The rows below come in pairs that one turn or mirror swaps. Which row does each named row swap with?
dopip: [ 12  27 -41 -22 -25 -38 -18  -5  25   6  12  29 -39  19 -18 -14 -19 -16]
gon: [ 24  16 -30  27 -10 -47 -20  21  35 -20  -2  43  -3   6 -32  -2 -18  -5]
mur: [ 28  18 -12 -21 -48 -25  11   5  23   8  10  11   6   9 -11  -2   3 -40]
Vedad: [ 14  15 -27 -21 -32 -45   3  -2  27  10  13  10 -36  20 -31 -20 -25 -22]
Gudap: [ 18  22 -34  18 -15 -41 -17  29  41 -20  -5  34 -17   5 -41  -2 -21  -1]
tava: [ 27  30 -36   3 -11 -41 -25  10  32 -23  -5  39 -22  23 -29  -5 -13   1]
fele: [ 19  16 -14 -24 -49 -30   7  -2  23   8  13   4   1  11  -9  -7  -1 -38]
Guf: [ 14  10 -26 -16 -31 -49  -1 -11  20  16  17  18 -25  16 -21 -22 -24 -30]
Modol: [ 24  16 -13 -26 -42 -35   9  -5  18   5  13   7  -4  18 -12 -10  -2 -38]
motas: [ 18  23 -26  15 -26 -26 -16  32  35 -19  -3  37  16  -6 -18  11   1 -18]
tasug: [ 23  18 -11 -27 -46 -34  10  -6  21   4  10   5  -9  19 -14  -9  -5 -37]
Numun: [ 21  11 -35  10 -14 -43 -19  17  36 -33  -1  42 -13  19 -27   2 -25  -1]
med: [ 23  22 -22  14 -32 -25 -12  28  38 -22  -4  29  20  -2 -18  12   4 -16]
fumar: [ 27  23 -20   9 -36 -21  -5  31  34 -14  -2  32  21  -5 -17  13   6 -25]
zisa: [ 17  21 -14   5 -42 -21  -8  28  34 -18  -4  27  18  -6 -17   8   9 -22]
pud: [ 41  17 -18  12  -9 -47  -9  15  29 -15  -6  32  -2  29 -40  -5 -23  -2]
bivut: [ 15  16 -41  20 -15 -32 -20  22  40 -22  -2  48   3   4 -27  -8 -26 -18]
duda: [  6  15 -36 -15 -25 -35 -11   8  26  27  21  33 -21   5 -24 -11 -33 -25]
duzut: [  9   4 -34 -24 -31 -43  -6  -6  25   0  18  25 -33  23 -18 -13 -32 -22]
kag: [ 17  17  -8 -22 -54 -26   7   6  24   0   6   9   6   5 -13  -4   6 -36]
vemun: [ 17  24 -26  16 -29 -25 -16  32  39 -22  -4  37  11  -8 -20  12  -2 -16]
rafo: [ 21  10 -26 -19 -31 -42   4 -13  23   0  10  19 -14  29 -22 -28 -30 -36]

Swapped with Guf: gon
Swapped with fumar: mur
Swapped with Vedad: Gudap
Swapped with vemun: tasug
Swapped with dopip: tava

The rows below come in pairs that one turn or mirror swaps. Which row does each named row swap with?
zasi: [-16 -26  -6   6 -25  -3  26  11   5 -42  -6  12   7  -4  20   6  12 -25
 -23   1  17   3 -13 -10  22   7   9   7   8  13  -7   0   0   0  37  12
  12   8 -12  27 -14 -10  15 -13  20  -2]
pufam: [-15 -21   0   1 -33  12  15 -16  -4   7 -11 -17  37  -6 -18 -10 -28  13
 -16   6  10  -7 -13  -1  16  -4  -1  -6  20  18  -8   5  -3 -18  -2  16
   6  20  14  -4  -3 -48 -15  -8   1 -17]
Vumet: [  8 -38   2   9 -15  14  16 -20 -29  19 -12  18 -17  -3 -23  -2  27  -8
 -26  -1   5   1 -10   4  18   0   5 -11   1  12  -7   8  -6   3  14  14
  21  15   8   2  -3  10 -14  -1 -21  12]
fefiv: [ 12 -12 -12   3  11  19  14   2 -21  18  16 -20   6   0 -18 -34  25  13
 -15   2 -10  -8  -8  -7  16  11  -6  -7  -5   7  -4   8   0 -14  25  19
  20   3  29   9 -10  -6  -6  -4  10   5]
tona: [ 14 -27  -5  11   1  -6  25 -35  -3 -23   3 -20  32  -5  -5 -12  10   6
 -19   2  31  -5 -13  -6  14   6  14   1 -19  35  11  13 -12 -28  42  15
  17  17 -29   3  -5 -43 -12  -8  32  -8]
Fived: [-31  -4   0  14 -37  -8  25 -11 -13   4   9 -17  11  -2 -10  -8  -8  23
 -23  -7   6   9  -8   4  23   0   3  -3  14  34  -7  26 -14  -6   5   9
  13  19   3  17 -20 -40  -9  -6   0   9]
bib: [-31 -18   2  20  -3  17  27   2 -17 -19  14 -13  31 -19 -16  -4  26 -27
 -27  10   9   5 -14   9  13  25   6   4  -8  19 -23   2   5   5  29  -3
  29   9 -11  -5  -3 -12 -31 -16  18  30]
Sena: [  8 -24   1   6   7 -27  14 -25  -5 -20  21  -9   8  -8  -8   7   7  21
 -26  -9  11  -5  -4 -14  23  -6   8  -3 -10  59  -3  16   2  -8  31  17
  18  14  28  26 -15 -17  -5  -6   4  18]
gegos: [  5 -37   6   6   6   2   4 -42 -24 -10   5 -32  18  -8 -41  -6 -14 -11
 -23   9  -4 -17   2   1   3  -9   0   5 -17  14 -14  -4  15  -6  29  13
  21  -1  -4   7  17 -13 -23  11   4  19]
gebok: [-13 -24 -10  13   5 -21  10 -28 -18 -17  18   3  -3  -9 -16   2 -19 -26
 -12  -3 -12  -6  -6   4  15   4   2  12 -14  43  16  -1 -10   6   4  14
  25  14   0  11  -5  14 -19 -14  -7   1]
fani: [  4 -32   7   9 -28  41  21 -14 -12 -25  -3  11  37  -2  -3 -13   8 -24
 -22   3  40  -4 -24 -14  13   2   6   3   9  -9  -3   3  13  -2  31  22
  11  15 -13  -6   5 -34  10  -2  14   3]
dok: [-15 -18   6  13 -27 -18  14   0 -19 -39 -25  10  22  16 -18   9   1 -11
 -14   4  -8  26 -24  -1   5 -10   4 -12  22  12   0   3   2  -7  23  14
  16  12 -10  -4 -15  -6  -9  -4  -8  25]
roz: [ -2 -34  -2  -4  12  23  12  15  -2 -23  17 -16  48  -8 -23  -6   2 -26
 -17  -8  40  -7  -8 -18  18   0  11  -2 -18  22 -20  -3   3 -12  30  17
  22  20 -12   8 -15 -28 -25  -8  14   6]
Siro: [ -7 -12  10  22  -7  -8  14 -30   0 -19   4 -13  22 -13   1  -8   6 -17
 -24  21   0   1 -21   7  12  11  14   1   1  38  16   4 -16 -19  48  -1
  22  14 -21 -11   6 -33 -27 -21  33  -2]
Sizep: [ 13 -35  -2   6  23  -2  19 -20  12 -13   6 -25  15 -19 -11  10  -9  24
 -29   0  11 -24  -3 -10  17  11  10   3   1  28 -22   1  10   5  12  18
  15   2  20  11  -3 -17   0   0 -19  -8]
Sukun: [ -2 -51  -9   4  -2  -9  26 -30 -27 -24  -1  14  32  -6  -5   7   5 -15
 -16   5  15  -6 -31 -10  13   2   4  11  -7   1   9   8  10  -2  -8  25
   1  24   2   1  -9  -3  18 -10  16 -18]
zibif: [ -7 -31  -3   4 -36  -3  18 -22  -8 -41 -16  14  43  -1 -15   4  -7  -4
 -17  18 -10  -5 -32  -2  -1   2   0   2  10  27   0 -17   9 -13  23  18
  14   3  11 -29   1 -21  -3 -18  12   5]
Bege: [ -9  -8   3  14  -3  20  13 -23 -11  -7  33 -17 -19  -8 -17 -18  -2 -11
 -26   0  17  -8  11   4  22   0   9  -6  -7  28  -5  -1  -4  -2  44  -2
  29   8  -2  15  -2  -3 -36 -10   0  25]
Vedem: [ 10 -47   2   1 -21  26   7   0  -5   7   2  24  -4   0 -18   0   1 -12
 -24  -8   9 -16 -22 -14  17  -9  16   5  -1  15  -8  -4 -13   8  13  30
  16  11  -8 -13 -11  -7   8  -2 -26  -9]
lifi: [  3  -6 -10   9 -21  25   7  26 -11  -6   6   6  25  16 -12 -32   7 -13
  -5  -6 -16  -4 -25 -13   9   6  -6   7   3  11   8  -2 -11  -5  28  33
  21  -2  -2  -8 -12 -21   8  -2   2   4]

Swapped with zibif: Sena
Swapped with gegos: zasi
Swapped with Bege: fani
Swapped with bib: roz

The rows below come in pairs that one turn or mirror swaps. Which row does each named row swap with?
Masiz: [  9  -5   6  11  22  -1  16   0   4   2  -3  -6  -4  -1  -3 -15 -21  11
 -37  -1   5   6]
limek: [ 16  -6  -8   7  10  16  26  -1   1   6   2  -6  -4  -2  19  -7 -21   4
 -32   3   5   7]
Pilu: [ -9   1 -14  10  16  33  21  -8   1  14   6  -8  -2  -1  26  -3 -15   3
 -28   1  10  -2]
fevev: [  7  -5  14 -13  11  15   0  -2 -21   0 -17  -8   7  -3   1  35 -17 -14
  32  -4  23  -5]
salur: [ -9   6  31 -16 -13  12  -7  -2 -25  -7 -12  -6  20 -10  -1  -2 -11  -9
  26   5  28   1]
Tek: [-43  -5  -5 -12   1  -1  -3  -3 -13   6   0  -4   8  -7 -25  11 -11 -11
  18  -5  37 -10]
Bapet: [-31   1  -6 -10  11  30  -1 -11 -14  15  -1  -6  10  -4  30  19  -6  -9
  15  -8  33 -13]
fatos: [-22  -4  25 -18   1  -6  -5  -3 -16   8 -32  -3  12 -17  14  17 -12  -9
  19  -5  32 -12]
dofip: [-14  -6   6 -21   2  14  -7  -4 -20   7 -10  -5  12 -11  23  21 -11 -13
  28  -6  38  -7]
lupo: [-19  -5 -17   8   8   4  21   0   2   7   8  -3  -4  -3 -27 -14 -17   2
 -28   3  10   1]
mub: [ 14   7  21   2  -7  17  18   3  -9  -7  -4  -9   5  -5  -4 -26 -22   5
 -20  14   2  16]
Varot: [ 30  -6   2   9  17  20  27   1  -4  -1  -7  -9  -6   4  -1  12 -25  -3
 -15   5  -2   6]
Dom: [-38  -5  17 -11  -7  16   9  -4 -11  17  -4  -5   6 -18 -25  12 -12  -8
  26  -2  31 -10]
kobug: [-19  -5  22 -17  12  -6 -17  -5 -16   2 -16  -3  12  -8   2  14  -9  -6
  26 -12  38 -10]
rup: [  5  -6  12   7   9  -3  24   1   4   5 -20  -3  -4 -10   9 -13 -23   7
 -38   6   2   4]
Redi: [-15  -6   5  10   0  20  35   0   4  16   3  -5  -6 -13 -28 -12 -23   6
 -21   6   5   3]

Swapped with limek: dofip
Swapped with Pilu: Bapet
Swapped with fevev: Varot

The rows below come in pairs that one turn or mirror swaps. Which row does each named row swap with?
bava: [  1  -6  11  10  38  -3   6  29  23   9 -29 -15  -3  19  12  17]
Bafo: [ 17  -4 -27  13  -9  -2  17  18  18  11  10 -16   7 -13  -2  33]
monu: [ 14  -8   1  13   3  -6  -4  -5  20  -2 -15 -19  -7 -26  -2  25]
pib: [-15  -7  17   7   2  16  24  35  25  14  -2 -17   3  19  15  23]
rof: [-17 -17  -2  -7   1  14  22  22  11   8   9 -16  18  31   3  28]
mizu: [ 17  -5 -18   3  -1  -4  -2   0  27  -6  -4 -16  -5 -24  -9  22]
zap: [ 21   0 -24  18   5 -20  17  26  17   7   0 -16  -4 -14   1  37]
lova: [  3 -28   3  -4   6 -13 -18   0   4 -20  -3 -35   4   8 -12  14]
bunom: [  3  -1   1  15  32 -13  19  43  21  10 -19 -15  -7  16  13  27]
dus: [  1 -12  16 -16  23 -25   7  20   4   1 -30 -11  -3   9   3  12]
Nali: [-11 -27   4  10   8 -18  11  49  13  -5 -13 -36  -7  26  13  22]
kegot: [  5  -9 -11 -15 -19 -17  27  24   0   9   7 -11   8  -4  -3  25]
zom: [  3  -2 -11  14 -18  12  15  15  17  21  11 -23  16  10   1   9]
ruga: [  5 -29 -16   0  -9 -22  -8  14   7 -19  13 -37   7   4  -7  14]
Zov: [  8  -4  10  15  21  -1 -10   1  18   9 -28 -22   4   9   3  -2]
puf: [  8 -19  -6  -1  19  -8 -11 -14   7 -10 -18 -18   6  -4  -8  25]
Rim: [-13 -27   4  -7  -5   2   3  24   6 -10  16 -34  10  31  -4  16]
lag: [-16  -2   9  -1  16  13  17  37  35   6 -11 -11   2  22  11  12]
Dar: [-13 -29   6  -3  12 -16  -4  32  11 -16   0 -36   7  33   4   7]
Rosi: [-14  -5  11  -3  18  14  17  38  33   6  -7 -14  -1  27   9  14]
vub: [ 10 -26 -18  15 -10 -29   2  25   8 -12  -5 -37  -8 -10   0  30]
vasot: [ 14  -2 -18   5  -1  -3  -2   1  29  -5  -7 -13  -2 -27  -5  19]

Swapped with vub: Nali
Swapped with lova: Rim
Swapped with ruga: Dar
Swapped with Zov: zom
Swapped with mizu: Rosi

The rows below come in pairs that one turn or mirror swaps. Which row does each named row swap with?
Mes: [ 10 -20   3 -21   6  12  25 -26   1   7   3  -2 -11 -13  -2   9  -7   4]
sokon: [-29  29   4  -4 -10   4  15  -5  12 -14   1  20  12   9  10   9  -7   3]
fet: [-10  18  -9  20  -9  22  -5  -6  -3 -15  16  23   3  10  -4  17   7 -13]
Neto: [-16  19   9  -2 -10  -8 -10  16  -8 -16  -2  -1  23   4  12   0  -5  16]
rig: [-17  22  23 -19 -12  -6   3  -1  15   4  14  23  10  -6   6  -4  10  -2]
fegir: [-15   8   6 -16  -7   9  -9  17   0 -23   9   7  13 -12  13  10 -20  -4]
kes: [ 14 -21   4 -14   2  -3   8  -3  -9  -3 -11 -21  -6 -16 -11  -5  12  13]
fisol: [ -3  -9   7 -15  -6 -23   7   0  -1  -2 -11 -26  15   3   1 -10  11  19]
mune: [ -6  19   0   8  11   5 -20  14   3  -5   4  28  -7  -6   3   8  16   0]
purom: [ -8  14   0  -1 -13  22   1  10  19  -7  -1  -6  23  18  25 -10  -6   9]
bodi: [ -5 -10  -8   7  11 -12  15  -9  12  -1 -15  -8  -4   9 -20 -16  26   5]
Defa: [  6 -22  -2 -24  -1  10  30 -26   5   5   1  -2  -6  -8  -5   7  -4  -3]
dute: [-10 -16  -2  17 -11   0  -3  23  16 -20  14 -20   5  -2  -3  16   1 -17]
Duri: [  5 -18 -12  -8 -10   2  23 -30  13   5   8 -10  -2   9 -11   7  19 -15]
Pudag: [ -7 -13 -13 -28  -3  -4  30 -19  26   5   9  -6   0   3   3  -1  -2 -11]
fizod: [-15 -11 -21  -8   5  -1  13   8  21 -20  15  -8   1  17  10   6  10 -23]
molub: [ -2  19  -3  20   9  17  -4   6  -8  -9   5  27 -10  -5 -10   1   6   8]
ruso: [  9 -22   3  19 -10  10   6   3   6  -2  -6 -30   2   8 -17   8  14  10]
gusot: [ -7  -1 -10  10  12  21 -11  10  -4 -18  12  27  -2  -7  -7   3  -9 -10]
gerir: [  1  -8   1 -32  -1 -12  19 -18  23  14   0  -2  -6  -4   9   7  16  -4]
kapal: [  3  -3  17  12 -25  11  24   0   0  -4   0 -19  -5 -10   0  29   3   7]
susa: [ -9  -5  -8   4  18  18 -14   9   1 -17  17  21  -2  -8  -2   3 -15 -10]
poko: [  5  15   5  10  -2  19  27  -8 -15  -9  -4   5 -18   4   2  18  20  12]
kip: [  8  -2   0   6  -4  18   8   3  12   4 -15 -22  10  15   8 -19  15  21]
zem: [ -4   0  13  -9   4 -16  -1   1  14   9   5   6  -1  -7 -14 -20  31   1]
bod: [-14   4   5   4 -25  18   6  10  14 -15  10  -9  19  13   9  26 -15  -2]

Swapped with fegir: kes
Swapped with kapal: dute
Swapped with gusot: Defa
Swapped with Neto: fisol

The rows below come in pairs that one turn or mirror swaps. Which row does each named row swap with?
Vazu: [ 16  -7   1  -5 -10  35  16  12  -5 -10  -2 -28  13 -10   6 -11   5  19
   3  19   5   9]
Vive: [ -1  13   4 -22  -2  11 -13 -10 -29  -3  -8  15  -2  -5   1  -8  12  14
   7 -14  16  -6]
mek: [ 23 -17   7   0 -10  14  20  21  26   1  16  -8  -1  -8  -7  -3   7 -17
  -6  16 -24   5]
furok: [ -4  10  12 -27  -7   1 -16  -8 -30   0  -7  27   3   7 -12 -11   9   6
   7  -1  14  -8]
paf: [ -4  12   2 -22   8  23   1 -16 -27 -13   1  -4   4  -3  -9  -8   0  15
   8  11  25   1]
vum: [  2   3  10 -18  -9 -10  -1 -18 -22  10  -7   8 -18  18 -20 -14  18  18
  16   1  -4   5]
tarov: [  1  10  16 -17  19   4   4  -6  -3  -2  30  27 -16   4 -23   2   5 -20
  -6   3   8  -3]
ges: [ 21 -13   2  10  -9  16  28  17  19   9  20   7   0   4 -11  -4   6 -21
 -20  16 -15  -1]
ziz: [ 27 -12  16   4  -5  18  21  25  23   3  25  -2  -4  -6  -3  -1   9 -16
 -12  13 -14   7]
vepar: [ 21 -14  11  -2 -27   2  14   6  -3  14 -11 -16  -9  11  -5 -16  22  22
  12   8 -21  13]
kizof: [ 26 -16  11  -3 -34  19   6  29  -1   5  -9  -6  17  -4   9 -14  14  11
   0  11 -12   5]
goz: [ -5   8   8 -23  15   0   2 -15  -1  -4  20  23 -13   2 -27   1   2 -23
   1   4   2  -6]
mebaz: [  0   5   3  -6   9   5  13 -10  -2   5  24  32  -9  11 -27  -2   2 -24
 -15   7   3  -9]
vin: [ 24  -8   4  -3 -24  25   4  21  -5   2 -12 -13   9 -14  19 -11  16  18
   1  -4  -7   4]

Swapped with vepar: vum
Swapped with tarov: ziz
Swapped with goz: mek

